(in the rows, 128 means zero)
which system made each run:
run 1, j238 (10 x 22):
[[ 63 178 139 187 122 129 162 119 176 122 115 173 103 104 137 113 142 184
  112 183 153 153]
 [ 79 110  85 144 147 175 132 157 136 138  88 115 162 137 129 143 105  86
  167  96 189  71]
 [111  88 102 111  91 126 117 166  83 116 150  89  84 117 118  48 137 104
   93 145 101 103]
 [ 64 167 173 108 145  87  74 103  78 104 138 152 138  84 145 119 117 145
  147  99  97 115]
 [176 131 146 108 143 180  86 120 105 153 189 119 127 150 124 145  84 124
  154  62 110 156]
 [191 102 134 102 147  95 124 113 170 123 182 131 120  99  83 117 165 155
  131 157 135 212]
 [177 160 156 114 147 142 162 114 171 141  78 155 178  82 145 182 182 108
  119 135 151 125]
 [166 141  94 196 109 166 187 177 133 171  94 145 136 124 134 139 107 120
   84 178 118 131]
 [ 73  90 112 164 136  74 141 161 117  91  71 120 165 147 156 122  86 129
  107 196 155 120]
 [ 87 136 121 120  81 134  91 133  91  94 115  93 109 200 213 120 102  96
  120 132 157  78]]
run 2, j564 (10 x 22):
[[154 109 134 118 110 123 129 149 115 105 128 143 137 130 128 119 134 130
   65 167 103 125]
 [139 151 115 102 125 119  78 130 145 102 156 138 171 143 136 163 132 125
  126 135 129 110]
 [123 121 107 120 140 101 128 106 145 129 122  97 130 157 107 144 135 115
  178 103 139 110]
 [ 96 126 132 148 116 107 160 106 114 127  99 116  78 146 141 108 140 134
  132 130 138 122]
 [ 93 162 134 163 115 148 129 135 104 127 132 172 109 121 134 118 121 156
  101 133 129 121]
 [109 116 115 131 153 159 112 157 139 126 147 156 162  99  91 123 121 137
  120 117 126 113]
 [129 101 127  93 139 138 119 134 164 119 126  93 146  93 120 100 149 106
  139 134 133 116]
 [140 152 158 118 118 116 121  99 145 139 134  82 111 119 163 107 124 123
  150 135 106 147]
 [133 128 163 148 132 128 126 111 101 139 137 129 110 150 141 130  81 152
  135 115 108 171]
 [144  87 137 125 142 157 127 144 104 119 135 164 127 148 122 143 115 133
  101 121 167 155]]
run 3, j238 (10 x 22):
[[ 98 100 114  81 126  49  57 120  50  96 167  95 125 141 112 111 116 109
  152  91  82  95]
 [166 157 197  74 122 118  89  62  96 127 182 122  98 151 132 141 134 146
  143  58  59 146]
 [183 149 161 132 160 148 144  79 187 156 184 161 114 135  72 162 145 187
  155 102 118 208]
 [187  93 132 121 168 164 195 124 235 147  93 144 166 100  82 162 180 131
  127 145 170 162]
 [142 130 111 159 117 179 206 181 186 144  51 136 161  79 142 112 161 106
   63 208 135  95]
 [ 48 140 101 205 114 129 141 201 102 128  53 122 174  98 183 101  60 110
  103 198 128  77]
 [ 49 100 109 147 100 108  64 165  45 100 116  71 121 174 212  82  29  91
  148 138 151 102]
 [ 93 140 122  80  88  73  31  94  40  89 211  92  45 167 174  91 114 115
  168  92 162 151]
 [163 169 133  71 133  89  72  52  69 135 219 164  65 135  81 166 188 131
  194  20 146 148]
 [243 115 150  88 167 138 168  79 135 162 178 198 113 125   5 193 206 162
  123  44  80 161]]
run 4, j619 (10 x 22):
[[143 145  50 178 141  83 138 156 160 162 123 127 169 105 105 157 111 114
  169 175 158 134]
 [150 143 124 117 109  49 131 122  77 136  79  78 140 127 172 133 131  76
  142 141  84  85]
 [134 159 136 125  78 126  87 104  86 105 171 131 103 223 154 148 107 148
  105 109  86 102]
 [ 54  97 117 123 143 111  75 143 104  72 171 185 137 134  97 118 112 173
  109 129 160 128]
 [ 85  96 112  93 163 118 151 102 144 115 109 138 108  96  80 123 200 115
  160  87 191 102]
 [147 181 150 134 124 116 189  76 174 166 118 134  91  95  86 129 194 153
  143 118  83 138]
 [121 123 197 155 141 174 166 130 143 143  93 120 151 112 126 102  81 167
   96 132  30 132]
 [113  70 127 126 117 213 131 166 190 104 120  85 145 173 148  89  84 127
   94 164 145 130]
 [113 154  80 141 100 152 102 166 160 135 146  93 106  82 180  83 133  93
  145 185 217 144]
 [160 172  83 150 119 109 115 143  48 201 145 100  94  70 149 121 114  62
  193  94 144 130]]
run 5, j619 (10 x 22):
[[157 164 161 141 111 180 127 122 115 166 120  95 134 165 170 144  78 112
  130  93  64 103]
 [127  86 105 146 115 128  89 166 130 100 171 118 138 171 135 112  61 158
  101 179 134 169]
 [ 92 105 113  92 129 115  90 150  96  91 118 129 131  96 166 112 144  85
  137 130 221 116]
 [164 179  87 136 121 108 135  96 109 171 155 145  85 125 106 167 180 106
  176  85 162 126]
 [159 139 159 139 147  66 143 115  83 140 128 160 140 100  88 146 127 162
  110 129  46 146]
 [130  74 182  86 142 161 131 124 142  78 100 132 175 182 124 151 119 144
   80 106  97 101]
 [ 87 139 117 132 125 157 120 124 229  87 135 140 152 153 134 137 143 166
  123 171 186 133]
 [ 55 170 108 178 143 109 157 130 148 159  78 108 126  70 148 109 122 109
  190 139 162 111]
 [145 133 104 168  95 112 181 115  86 181 106  67  58 158 127 103 114 104
  144 113  77 112]
 [142 120 141 126  82 146 102 160  68 106 175 142  90 144 138  77 110 148
   45 150  70 129]]
run 6, j910 (10 x 22):
[[122 105 173 101 132 109 116 106 120  89 108 128 132 154 165 139 128 129
  116 130 154 146]
 [140 158 123 145 120 142 136 112 138 138 142 151 102 142 142 152 133 135
  136 120 181 154]
 [145 131 102 154 146 121 154 143 104 167 120 142 125  88  98 132 130 112
  143 120 136 136]
 [139 111 120 115 115 133 136 151 112 121 114 129 140 113 119 116 146 111
   87 140 101  90]
 [106 141 119 129 114 126 100 136 151  98 146 124 154 148 131 128 114 147
  108 155 106 107]
 [107 125 120 115 142 114 104 110 141 123 137 101 138 153 127 136 110 125
  174 107 140 126]
 [131 115 141 113 132 116 154  97 142 130 114 111  92 127 123 120 159 122
  151 115 155 143]
 [113 151 150 151 130 137 155 124 111 140 114 165 100 101 129 117 146 145
  110 127 137 136]
 [123 120 128 142 133 173 119 159 104 132 142 158 136 114 117 124 109 133
  102 114 127 121]
 [145 103 111 109 135 136  95 158 147 117 156 112 160 116 125 116 113 117
  124 152 134 136]]
run 7, j61 (10 x 22):
[[110 180 114 116 119 128  69 122 111 126 163 146 147 124 147 155 128 112
  156  95 143  97]
 [144  98  91 105 152 123 128 120 151 137 146 109 133 131  69 137 149 113
  170  94 141 123]
 [109 107 164 108 146  91 166  91 138 114  82 120 121 118 111 127 162 136
  129 117 108 120]
 [ 95 154 169 148 128 181 153 106 136 127 107 154 116 157 143 143 120 156
  116 102 125 107]
 [ 89 105 103 166 135 172 136 162 160 120 131 151 136 136 109 114  99 158
  117 150 161 134]
 [112 111 119 135 129 138 129 166 143 131 104 102 145  71 154  86 119  98
  124 170 156 131]
 [150 164 129 136 102 136 121 127 128 162 145  78  96 101 161  86 119 108
  139 139  94 136]
 [145 127 136 127 123 103  96 129  73 140 177 120 102 134 117 107  94 139
  130 111  76 156]
 [170  92 158  80 143 118  86 127  90 101 166 153 139 133 122 146 131 130
  103 110 144 163]
 [169 151 139 107 147 103 121 102 163 118 140 166 153 120 121 181 165 141
  138 135 168 165]]
run 8, j910 (10 x 22):
[[168 106 162  87 127 104  96 110 140  99 185 130 142 148  93 123 128 173
   94 132  47 154]
 [148 129 189 103 168 109 104  92 163 102 119 154 195 142 135 189 109 157
  140 119 122 167]
 [176 120 140 141 153 167 184 104 183 149  83 133 147 166 131 196 135 122
  142 113 180 150]
 [127 112  97 201 136 124 217 158 135 161  49 140 129 117 128 143 126 116
  112 176 170 129]
 [ 85 129  70 170  94 141 140 193  64 128  86 134 125 132 160 111 107  86
   90 153 151  54]
 [ 83 128  44 125  79 107  65 159 107  94 187  96 100 158 127  75 125 108
  124 155 137  83]
 [ 83 153 113  79 120  46  56  88 112 104 187  87 103 108 115  94 156 123
  195 106 113 115]
 [126 156 197  61 137 119 123  45 140 118 161 130  77 114  90 120 198 157
  157  54  81 134]
 [134 113 227 121 182 170 168  87 160 123 135 206 124  95  73 140 146 210
   98  91  96 191]
 [160  81 191 137 194 230 147 164 161 138  97 189 206  87 129 159  86 146
   92 113 163 165]]
run 9, j61 (10 x 22):
[[ 93 122  62 141 128 109 133 143 119 135 103 106 129 135 112 132 137  87
  165 115 159  73]
 [ 97 120 111 101 106 133 143 115 129 120 116  91  86 129 113  87 177 105
  133 106 113  72]
 [ 56 140 156 116 127 145 106 102 123 107 147 128  97 125 116  90 134 154
  138  88 100  99]
 [ 80  96 158 110 169 190 107 126 149 118 149 137 126 109 105  98 106 146
  149  82 152 147]
 [121  96 174 121 166 158 152 121 183 135 124 126 128  72 111  93 130 151
  137 138 153 192]
 [141 148 182 167 146 147 169 127 137 167  98 138 128  75 149 112 102 149
  124 153 107 182]
 [182 133 142 173 116 165 146 164 109 160 136 145 131 131 146 122  80 146
   81 164  92 170]
 [180 117 111 133 106 102  93 183 106 115 153 133 161 133 158 132  90 127
   75 198 117 159]
 [197 151  97 109 106  72  72 145 105 129 152 107 155 131 176 161 118  80
  139 158 147 137]
 [191 154  83 111 110  50 113  99  94 144 148 104 116 166 121 174 156  87
  170 112 122 118]]
run 10, j564 (10 x 22):
[[144 112 162  79 126 159 110 116 144 110 125  90 137 144 165 127 122 106
  136 103 137 122]
 [152 136 134 133 124 117 126  99 143 141 158 110  83 148 135 131 122 142
  159 129 162 194]
 [135 123 154 159 146 111 156 129  78 144  94 159 121 114 144 153 107 128
  128 122 154 157]
 [176 125 113 144 119 167 158 153 126 142 124 165 134 132 116 150 145 124
   81 139 134 122]
 [154 130  88 125 125  83 114 153 143 119 135 137 172 106 112 146 143 115
  120 172 133 119]
 [137 146 115 116 118 100 122 117 125 128 103  87 155 148 142 146 135  94
  146 118  93  72]
 [112 131 107 132  99  99 126 105 120 120 141 102  84 191 118 114 125 142
  132 127  98 113]
 [ 58 129 136 133 127 112 108 121  81  94 129 160 107 142 131 123 118 146
  121 108 149 108]
 [ 85 135 125 126 136 189 133 126 142 127 137 166 114 113 102 120 153 135
  128  85 159  96]
 [ 99 126 130 124 154 130 143 125 170 133 127 129 127  56  94  91 158 140
  141 140 134 139]]
run 11, j367 (10 x 22):
[[151 110 103 122 140  81 121 143 185  97 120 141 188 133 119 158 143 139
  114 196 164 150]
 [135 167  94 146 114  93 152 125 157 144  67  96 173 140 150 169 140  88
  150 155 115  72]
 [ 95 148  95 164  86 101 162 110  97 131 104 116  70 203 132 133 133 130
  122 126 112  79]
 [ 55 123 125 127 119  91  92 128  40  88 137 160  98 148 142 116 116 130
  120 103 149 102]
 [ 75 137 134  67 140 149  49 113 137  91 186 139 140 101 113 110 154 129
  156  80 150  95]
 [ 97 137 146 110 160 130 124 106 187 139 153 116 143  56  62  85 152 161
  157 111  65 126]
 [113 119 196 150 154 188 185 131 146 162  79 116 136  75 129  89 101 146
  109 119  56 127]
 [130 102 175 175 124 219 158 148 144 135 119 133 101 150 172 100  68 157
   87 152 160 193]
 [159 109 104 153 135 130 104 165 139 132 143 117 134 109 185 122  86 105
  146 187 233 217]
 [216 159  55 115  97  95 116 142 138 172 149  71 119 100 155 133 165  53
  172 160 176 140]]
run 12, j367 (10 x 22):
[[135 145 103 135 113 170 139 112 190 140 163 109  88 145 112 111 149 139
  145 131 156 142]
 [131 125 112 164 138  78 145 153  91 154 111 130 123  73 116 108 112 122
  132 158 119 152]
 [165 134 132 106  95 181 112 145 105 136 128 117 123 142 164 132 132  91
  102 107 125  98]
 [150 119 115 128 121  99 104 126 130 114 184 140 115 163 103 132 115 163
  118 148 117 172]
 [148 118 150 100 159  91 111 123 105 127 105 115 173 103 136 157 121  99
  154 108 120 124]
 [149 140 142 111 120 150 159  90 169 128 126 130 106 163 115 146 172 139
  122 110 125 120]
 [102 126 133 171 150  98 160 132 107 129  99 176 130 117 101 144 122 157
  113 142 132 141]
 [102 112 123 119 131 177 126 153 130 111  96 139 149 138 151 139 127 100
  115 117 176  83]
 [ 97 133  87 137 108 117 114 135 174 104 157 116 117 144 115 107 139 147
  124 174 145 126]
 [ 96 158 115 142 126  93 112 141 102 144 113  97 149  91 153 109 110 101
  159 135  99  98]]

runs to name:
run 13 (2 x 22):
[[100 144 117 160 111  49 154 117 100 108  72 132 116 162 155 152 134 130
  121 165 141 112]
 [ 86 136 118 154 101 141 140 107  95 121 105 127  90 219 152 150 109 126
  130  97 144  88]]
  j238
run 14 (2 x 22):
[[108 108  37 114 115 127  91 150 159  98 169 117 156 202  81 155 133 120
  138 128 145  67]
 [ 51 127  87 103 119  73 118 111 113 103 101  86 102 129 133 102 164  88
  180 110 168  67]]
  j564
run 15 (2 x 22):
[[105 100 162  91 180 158 110 122 129 109  86 139 196 138 131 181 110 107
  158  61 155  82]
 [185 118 109 119  82 181 121 155 151 135 189  99  88 146 120  74 129 128
   75 158  90 146]]
  j238
run 16 (2 x 22):
[[124  96 124 116 174 141 118 126 152 110 153 179 157 128  67 157 136 161
  135 103 169 163]
 [136 117 153 128 168 124 173 125 178 131  66 147 174  77 121 152 158 123
  131 151 158 139]]
  j61
run 17 (2 x 22):
[[128 147 114 123 121 136 120 151 110 133 126 142 125  68 148 111 152 103
  115 142 161 120]
 [155 168 112 128 118 134 114 126 143 158 160 112 127  98 116 116 144 120
  139 126  88 116]]
  j61
run 18 (2 x 22):
[[151 120  71 115 114 126 104 170  83 142 171 120 115  99  89  98 141  93
  120 122 113 104]
 [170 120 139  85 112 115  87 139 105 108 170 117 146 131 116 110 132 124
   90 129  48 109]]
  j367
run 19 (2 x 22):
[[ 77 129 139 165 137 121 147  91 123 137 141 126  67 152 115 108 104 167
  167 110 157 177]
 [ 89 114 163 158 152 173 159 145  93 133  94 179 113  88 138 113 110 144
  102 120 168 145]]
  j564
run 20 (2 x 22):
[[176 127 122  56 132 164  72 126 156 146 187  63 130  85 135  97 143  78
  173  94 138 142]
 [207 149 150 127 124  96 160 103 148 176 163 110 102  85  81 105 157 150
  127 143  38 181]]
  j367
run 21 (2 x 22):
[[100 133 115 114 107 152 125 111 145 104 173 145  83 161  90 108 163 161
  103 114 120 107]
 [ 58 116 142 120 163 128  94 133 125 101 130 151 163  84 111 119 121 140
  149 106 151 113]]
  j61
run 22 (2 x 22):
[[101 142 165 130 108 159 167 119 118 122  94 148  99 115 142 103 156 139
   77 125  96  94]
 [ 84 118 134 156 128 171  99 153 116 108 166 166 130 139 119 106  75 171
  100 131 130 139]]
  j910
run 23 (2 x 22):
[[190 178 120 127  74 197 144 146 111 164 148 140  86 101 158 110 171  97
   75 132 125 110]
 [172 144  97 134 137 161  76 187 110 157 186 142 184  83 105 131  87 113
  123 120  84 125]]
  j619
run 24 (2 x 22):
[[166 142 136  81 107 128  83 125 126 107 189 137 118 115 127 110 162 133
   92 139 106 134]
 [160 145 146 127 152 116 104 123 131 146 151 138 178 111  99 161 105 142
  147 110  68 142]]
  j367
run 25 (2 x 22):
[[154 153 174 107 122 152 119 106 112 115 138 182 135 147 129 165 146 152
   91  97 102 122]
 [156 137 105 149 133 140 129 132 180 136 162 149 158 156  84 159 121 164
  123 145 112 147]]
  j238
run 26 (2 x 22):
[[159 109 146 108 143 121 130 116  96 149 144 119  96  99 120 115 138 115
  147  95 131 163]
 [179 116 166 115 141 140 138 118 121 135 142 150 121 122 122 138 135 142
  103 117 122 170]]
  j619
run 27 (2 x 22):
[[136 103 159  92 132 132 103 117  87 117 112 101 161 176 142 154  97  99
  131  71  77  80]
 [123 113 118 117 112 107  93 111 170  73 182 141 119 199 118 138 132 176
  113 159 158 162]]
  j619
run 28 (2 x 22):
[[123  83 165 114 143 116 121 132  91 134 105  71 128 115 149  86  78 107
  147 115  96 141]
 [119 137 187 111 121 139  97 105 113 109 160 138  93 115 176 101 117 151
  115 130 155 184]]
  j238
run 29 (2 x 22):
[[187 128 108  97 138  85 114 136  74 147 157 148 124  77  91 137 172  99
  125 108 110 125]
 [189 124 142  94 125 149 131 127 120 124 142 163 157 143  88 163 157 132
   78 102  61  92]]
  j367
run 30 (2 x 22):
[[134  79 168 114 127 163 125 128 149 100 156 126  94 160 138  90 110 166
   93 154 160 196]
 [108 163 103 102 128 134  92 123 181 103 158 153 143  94 136 139 175 126
  146 147 205 124]]
  j238
run 31 (2 x 22):
[[ 86 112 100 177 106 174 159 170 157 115 107 145 135 160 122 106 105 152
   69 176 121  91]
 [ 54 107  87 144 131 120  76 167 111 105 133 101 155 133 149 100  64 107
  160 141 169 104]]
  j910
run 32 (2 x 22):
[[130 127 184 136 131 159 164 117 123 124  83 148 126 145 165 147 116 138
  103 123 145 140]
 [133 124 102 174 123 163 142 154 117 140 130 154 113 147 135 137  96 134
  112 148 179 155]]
  j910
run 33 (2 x 22):
[[153  98 146  93 133 147  99  93 193 106 192  86 123 197  96 126 110 167
  149 110  98 166]
 [129 112 195 127 178  54 158  88 126 134  77 123 142  78 131 137 125 142
  165 137 111 187]]
  j367
run 34 (2 x 22):
[[114 169 127 162 126 122 109 126 107 143 136 136 145 157 132 158  78 145
  144 115  87 115]
 [106  76 137 107 145 129 129 113 113 113 120 105 110 161 120 117 111 119
  153  90 144 128]]
  j367
run 35 (2 x 22):
[[ 91 128 135 168 159 161 103 138 113 138 175 183 133 113  82 119  76 190
  135 108 126 171]
 [134  56 146  88 171 166 120 156 156 121 113  92 167  77 123  99 111  95
  141 118 157 138]]
  j367
run 36 (2 x 22):
[[136 109  82 137 134 122 131 140 153 136 120  92 147 153 119 140 113 100
  162 140 160 125]
 [137 134 110 122 102  75 143 119 115 124 115  96  97 135 141 114 158 106
  126 154 123 115]]
  j367
run 37 (2 x 22):
[[123 158 115 131 132  91 100 119  98 143 134 120 130 120 151 150 114 107
  176 112 152 127]
 [138 117 124 138 126 135 165 116  96 152 116 127  92 149 103 133 134 116
  133  87 114 116]]
  j564
run 38 (2 x 22):
[[135 134  95 119  87 154 115 132 140 113 139 103 117 201 151 138 130 106
  114 134 138  90]
 [ 87 163  89 143 112  95  79 145 108 112 170 145 126 100 128 108 126 140
  138 153 139 128]]
  j619
run 39 (2 x 22):
[[118 180 128 150  99 151  97 159 120 126 159 150 131  84 164  98 117 141
   92 168 126 129]
 [145 128  97 138 128 154  85 153 123 157 171  89 146 131 128 120  66 106
  162 117 108 132]]
  j367
